In the rows, zero is written as 128.
First come named moves, each a turn or a mirror, each shown by rows before and after it. For each pair of rows after them, which moves, in which order, take the first row to the second? The first pair is done for you.
J704 (before -> after):
[121 114 152 114 100 152  92 122 101 148 122 119 132 134  96]  ->  [ 99 137 146 112 144 132 101 125 141 153 125 137 113 172 119]
[105 110 144 111 124 146 110 142 143 128 105 127  88 136 153]  ->  [114 100 145 114 106 151 105 133 127 127 106 119  95 114 140]
[107 143 138 146 160  80 104 126 160 137 129 130 106 174 146]  ->  [151 103 156 150  86 117 100 111  91 121 126 102 140 106 105]
J94 (before -> after):
[170 129 149 138  95 144 160 120  90  97 120 125 163 100 126]  ->  [170 136 135 124 117 139 181 113  93  99 126 132 167 105 133]
[121 109 142 140 102 141 108 143 127 101 106 125 104 107 136]  ->  [127  96 145 136 115 142 137 134 136 111 125 114 137  97 128]
[110 130 134 155 145  96 129 134 171 133 133 121 131 148 140]  ->  [108 138 134 150 149  96 124 133 174 139 127 121 123 154 140]
J316 (before -> after):
[115 103 152 127 102 164 114 145 130 120  94 116  89 120 141]  ->  [136 137 165 144 118 136 118 136 111 115  96 121  83 142 150]
[140 155 113 115 149 118 160 109  99 144 147 144 132 144 130]  ->  [123 118  95  91 142 152 150 112 134 145 145 143 141 118 112]
[155 165 141 160 147  86 143 103  77 144 141 113 133 154 117]  ->  [107  80  91 102 109 168 124 115 149 146 138 106 156  97  88]
[148 197  87  84 157 149 132 114  77 118 106 157  69 146 169]  ->  [120 149  63  42 143 188 124 123 115 127  99 148  80 119 154]
J670 (before -> after):
[100 141 106 135 132 117 130 124 132 149 155 132 125 120 121]  ->  [ 91 132 112 135 136 119 130 134 147 145 143 133 123 119 128]
[108  99 103 128  95 124 122 127 135 124 126  96 165 101 100]  ->  [110  96 112 127  96 121 124 126 140 117 128 100 163 102 103]
[135 169 145 113 152 137 151 115 112 147 132 140 129 130 104]  ->  [127 168 139 109 165 138 157 118 135 146 130 142 135 132 107]
J825 (before -> after):
[125 158 130 134 155 115 128 135 146 114 109 133  87 128 157]  ->  [124 155 134 146 150 109 111 145 149 116 113 138  87 134 160]
[164 119 170 143 117 134 138 139  75 112 122 115 137 105 114]  ->  [157 112 175 149 112 127 133 143  84 112 119 116 140 107 115]
[146 113 149 105 103 158  72 115  67  86  86 116  91  96 113]  ->  [157 119 147 101 121 161  89 105  59  76  89 116  99  93 121]
[141 109 143 127 153 136 182 136 136 141 168 131 168 107  97]  ->  [141 107 157 138 143 122 178 143 147 140 160 130 171 111  96]
Then:
Each pair is 2 to 3 moves apart.
[107 111  96 125 124 109 133 116 147 170 168 129 168 139 101]  ->  [144 141 147 169 132  76 146 121 106 137 160 126 155 142 117]	J670, J704, J316
[119 116 129 131 116  95 107 126 147 156 149 114 168 148 112]  ->  [134 129 108 109 136 103 137 107 124 161 160 120 168 140 119]	J94, J704, J94
[104 168  68 112 186 133 151 120 163 142 116 168  81 179 179]  ->  [185 145 122 144  75 157 142  94  30 119 101 134 120  98 132]	J704, J316
[119  87 112 113 112 145 152 115 151 140 159 116 175  93 104]  ->  [165 162 143 147 135  95 157 100  68 136 152 128 140 136 134]	J316, J94, J704
[156 147 146 155  71 154  91 116  54 112 126 126 138  91 121]  ->  [ 89 171 131 142 168 130  92 153 162 114 111 153  83 160 175]	J316, J704, J670
[156 125 145 141 163 149 191 137 111  81 101 125 122  98 144]  ->  [153 170 123 132 186 121 195 129  97 115 128 140 116 143 146]	J670, J670, J704
[ 75 177 143 105 147  77 129 117 138 144 174 136 118 189 132]  ->  [ 84 113 114  68 106 143 148 106 121 144 177 116 165 114  92]	J316, J704, J94
[143  99 124 129  74 166 126 145 123 133 106 114 142  74  92]  ->  [100 104  97 103 121 160 135 160 192 141 113 135 122 107 114]	J316, J704, J316
[111 129 136 162 133  79 128 133 129 148 155 128 149 164 119]  ->  [118 119 123 154 142  96 161 131 141 137 163 122 171 145 115]	J704, J94, J670
[132 144 129 107 163 137 154 123 118 119 133 137  89 161 172]  ->  [134 145 108  95 161 130 158 113 107 133 147 138 104 159 161]	J704, J670, J704
[111 133 106  39 207 168 154 113 184 135 104 135  60 136 137]  ->  [135 167 160 103 228 106 161 123 164 133 104 137  61 173 153]	J316, J825
